First come named moves, each a turn or a mirror, each shown by rows before and after it. For each pair of rows after them, which moves, in which order, take the first row to the second? The first pair is done for you.
J:
[-0.58  0.41 -0.10  1.21 -1.42 -0.46 -2.67 -0.45] |-> [ 1.17 -1.83 -0.42  0.82  0.55  1.63 -0.80 -0.97]
[-1.29  4.03  1.25 -2.92 -0.77 -0.25  2.55  0.68] |-> [ 0.13  2.17  1.01 -3.04  0.67  1.68  3.88  0.19]
[-1.39 -1.19  0.46  0.42  0.25 -1.61 -0.06  0.98] |-> [-0.80 -2.01  0.38  0.26  0.96 -0.92  0.56  0.64]
S:
[-0.05 -1.48  0.59  0.02  1.60  0.80  1.05  0.20] |-> [ 0.14 -1.83  0.26  0.51  1.28 -0.39  0.68  1.05]
[-0.11 -1.29  0.70  0.96  0.78  0.97 -0.77 -0.68] |-> [ 0.05 -1.69  0.31  1.21  0.35  0.01 -0.88  0.17]
[-1.79  2.23  0.92 -0.63 -0.82 -1.13 -0.65  0.11] |-> [-1.78  2.40  0.99 -0.68 -0.63 -0.83 -0.38 -0.37]
[-2.31 -1.43  1.57 -0.12  0.18  1.12 -0.46  2.06] |-> [-1.77 -1.28  0.98  0.19 -0.70 -0.16 -0.81  2.96]
U:
[ 1.57 -0.83 -0.92  0.51  0.05 -1.35  0.29  2.21] |-> [-0.43  2.16 -0.12 -0.83 -0.78 -1.26 -0.06  1.51]
[-1.55  2.06  1.00 -0.78 -0.65  2.08  0.60 -1.33] |-> [ 1.44 -2.67 -0.53  1.04  0.53  1.95  1.00 -0.15]
[-0.24 -0.65 -0.47  0.83  0.77  1.01 -0.86 -1.24] |-> [-0.93 -0.49 -0.15  1.18  0.72 -0.06 -1.27 -0.71]
[ 0.36 -1.06  0.35 -0.08  1.14 -0.36  1.03  0.82] |-> [-0.88  0.74  0.81 -0.49  0.62 -0.66  0.67  0.63]
Now pairs of rows:
(2 to 3 moves a pair)
[ 0.34 -0.22 -0.86  1.04 -0.22 -1.99  0.35  2.20] |-> [-1.17  2.80  0.24 -0.69 -0.50 -0.46  1.03  0.97]
J U S
[-0.33  2.07  0.03  1.38 -1.90 -0.87 -0.61 -0.52] |-> [ 1.13 -1.39  0.16  1.23  1.10  1.63  1.36 -1.03]
J S
[ 0.71 -1.05 -1.68  1.01  1.15 -1.14  1.62  0.64] |-> [ 1.04  1.83 -1.80 -0.37 -0.04 -0.21  1.90 -0.66]
S U U
[-0.67  1.07  1.14 -2.57  1.89  2.18  3.24 -0.74] |-> [-1.41 -2.03  0.82  1.11  1.66 -2.89  0.56  2.95]
J U U
[-2.01 -0.58  0.93  1.44 -0.32 -1.12 -2.33 -0.26] |-> [-0.03 -3.09 -0.12  1.68  0.98 -0.51 -0.92  0.42]
J S
[ 2.15 -5.47 -1.28  2.55  1.48  0.49 -0.14 -0.04] |-> [ 2.96  0.95 -2.84  1.61 -4.12 -2.24 -2.33  0.29]
S J S
[-0.42 -4.54  0.16  1.01  2.28 -0.28 -0.32 -0.57] |-> [-2.18  3.23  0.37 -1.54 -1.80 -0.88 -1.27 -1.76]
S J U
[-0.68  1.35  0.09  0.79 -2.56  1.79 -2.08 -1.91] |-> [ 0.33 -2.51 -0.27  2.60 -0.79  1.46 -1.81 -0.97]
S U S
[ 2.65  1.33 -2.48 -1.62 -0.46 -0.09  1.35  1.54] |-> [ 0.29  3.23 -1.06 -2.71 -0.41  0.56  1.29  0.47]
U U S
[-1.74 -1.18  1.02  0.95  1.40  0.85 -1.50 -1.18] |-> [-0.97  0.29  0.91 -0.46  0.89  2.43 -0.58 -2.26]
S U J
[-3.77 -0.14  0.56  1.31  1.69 -2.72 -0.52  2.18] |-> [-0.75 -2.36 -0.66  1.29  2.19 -2.42  0.98  3.31]
J S
[-1.41  3.08 -0.35 -0.77 -3.87 -1.46  0.28 -0.09] |-> [-0.01  2.20 -1.14 -0.11 -4.27 -0.69 -0.62 -1.44]
U S J
[-0.37  2.58 -0.23 -0.59 -0.78 -1.62 -0.73  0.29] |-> [ 2.03  0.88 -1.38  0.16 -0.86 -1.67 -0.36  0.69]
U U S
[-2.02  1.74 -1.02 -0.69 -0.66 -1.12 -0.59  1.02] |-> [-0.14 -0.18 -1.38 -1.31  1.46  1.94  1.59 -0.17]
S J
